Rotation paths and how fast each direction turns (degrees per step):
Each turn is a multiple of 5 degrees from 10 to 175, or 0.
Each row of a path follows its step; steps can be skipped.
Path 1:
step 0: [ 0.85 -0.80  0.14 -0.81  1.55 -2.40 -0.72  0.80 -1.88 -1.43 -0.87  1.64
 -0.51 -1.77 -1.97  2.10  0.26  0.35 -0.97  0.91  1.54  0.92  0.76 -0.24
 -0.95  0.12  1.28 -0.51  1.11 -1.23  0.43  1.04 -0.84  3.02  1.20]
step 1: [ 0.88 -1.22  0.63  1.79  1.43 -0.48  0.52 -1.62 -0.59 -2.26  0.67  0.26
 -0.86 -0.14 -0.44 -0.64  1.63 -0.91  0.66  1.48 -0.28  2.01  2.04  1.87
  0.98  1.92 -0.99 -1.55 -1.64 -0.85 -1.02  1.35 -2.17 -0.70  0.68]
step 2: [-1.43  0.49  1.43 -1.26  1.34 -1.85 -0.53  0.57  0.94 -1.34 -1.77 -2.38
  0.43 -0.90 -0.22  1.00 -2.57 -0.92  1.84 -0.34  1.14  0.45  0.89  2.95
  1.96 -0.76 -0.23 -0.24 -0.87 -1.14  0.10  1.74 -0.12  0.18 -0.32]
step 3: [ 1.52  0.15  0.28 -0.55  1.84 -1.07  0.26 -1.23 -1.40 -1.99  2.01  0.03
 -1.16 -1.22 -1.09  1.59 -2.66 -0.74  0.68  2.01  1.03  0.75 -0.20 -0.68
 -1.69  0.09 -0.08 -0.16  1.48 -1.24  2.50  0.81 -1.11  1.65 -0.78]
step 4: [ 0.53 -0.11 -0.77  2.34  1.15  0.89  1.69 -0.68 -2.38 -2.59  0.26 -0.42
 -0.72  1.87 -0.31  0.39  0.82 -1.71 -0.04  0.21  1.47 -0.48  0.98  2.72
  1.27  1.67 -1.25 -0.33 -0.54 -2.51 -0.04 -0.37  0.03  0.03 -0.80]
step 5: [ 0.05 -0.58 -0.98 -0.99 -1.20 -0.62 -0.60 -0.50  0.84 -1.06 -2.97 -2.28
  1.36 -1.09  0.55  1.11 -1.92 -1.64  0.06  0.88  1.99  1.35  1.70  1.79
  0.05  1.12  0.28  2.11  0.28 -1.52 -0.78  1.04  0.17  1.56 -0.96]
step 6: [-1.03  0.19  0.41  0.34  0.60  0.87  0.18 -4.37  0.05 -1.21  0.98 -0.91
 -0.41 -1.37 -2.43  0.93 -1.79  0.24 -0.02  2.49 -0.30  0.43 -0.18  0.19
 -1.03  0.93 -1.91  0.13  2.48 -0.69  0.06 -0.28 -0.96  0.63 -0.75]
step 7: [-1.82  0.74  0.17 -0.24  1.26  1.03  1.83  0.50 -2.43  0.22 -1.06  0.29
 -1.37  0.68 -1.70  2.13 -0.04 -2.34 -1.15  0.93 -0.43 -0.67 -0.01  2.57
  2.15  1.82  0.12  1.22  0.44 -1.40 -0.17 -0.38  0.38 -0.81 -1.11]
step 8: [ 0.60 -0.59 -1.50  0.36  0.61  1.33  0.30  0.31  1.28  0.63 -0.38 -1.78
  0.31 -1.50  0.63  1.88 -0.96 -2.55  1.97  1.63  0.10  2.00  1.40  0.57
 -1.85  2.42  1.57  2.36  0.10  0.31  0.12  0.31  0.68  0.05 -1.22]
step 10: [-1.26 -1.40 -0.21  0.02 -0.73  0.45  0.25  1.63 -2.11 -0.74 -1.88  1.31
 -1.80 -0.25 -2.53  1.28 -1.04 -1.25 -2.42  0.97 -0.19  1.70 -1.57  1.11
 -0.04  0.31  1.49  1.92  0.23 -0.65 -0.86 -0.48  2.04  0.27 -0.09]
step 12: [-2.70 -0.17  1.15  1.10  3.62  0.67 -1.20  0.25  1.35  0.51 -1.23  0.04
  1.38 -1.28 -2.53  0.77  1.76  0.79  0.04  0.22 -0.03  0.26 -0.50  2.54
  0.64 -0.76 -0.26  1.03  0.02  0.51  0.12  1.41  0.58  1.37  0.23]
Speeds:
[ 0.43  0.15  0.13 -0.73 -0.31 -0.13 -0.43 -0.39 -0.68 -0.32  0.67 -0.04
  0.96  0.92 -0.12 -0.40 -0.42 -0.08  0.51  0.41 -0.10 -0.01  1.13  0.10
  0.77 -0.05 -0.35  0.62  0.52 -0.58  0.40 -0.24  0.18  0.02 -0.35] -> 25
[-0.20 -0.54 -0.24  0.24  0.19 -0.15 -0.61  0.70  0.36  0.84  0.12  0.16
  0.25  0.82 -0.27  1.02 -0.47  0.15 -0.44 -0.64  0.49 -0.78 -0.13  0.35
  0.66  0.05 -0.20 -0.04  0.61 -0.62 -0.51  0.72 -0.36 -0.25  0.22] -> 145
[-0.97 -0.28  0.49  0.42 -0.03  0.81 -0.09 -0.60 -0.78  0.04 -0.05  0.01
  0.41  0.26  0.19 -0.44 -0.02  0.15  0.00 -0.36 -0.41 -1.09  0.25  1.33
 -0.42 -0.18  0.25 -0.79 -0.49  0.02  0.37  0.03 -0.07  0.00  0.05] -> 140
[-1.04  0.42 -0.01  0.05 -0.10 -0.32 -0.16  0.62  0.28 -0.46  0.39 -0.09
  0.27  0.06 -0.35  0.16 -0.74  1.02 -0.80  0.94  0.51 -0.24  0.07 -0.32
 -0.14  0.65 -0.41 -0.19 -0.34  0.50  0.91 -0.44  0.11  0.04  0.32] -> 110
[-0.63  0.07 -0.28  0.31 -0.45 -0.18 -0.72 -0.32  0.28 -0.89 -0.46 -0.45
 -0.60  1.00  0.56 -0.19  0.32  0.69  0.35  0.06 -0.49  0.53 -0.30  0.13
  0.28  0.27  0.73  0.33  0.70  0.42  0.11  0.80 -0.50  0.10 -0.04] -> 95
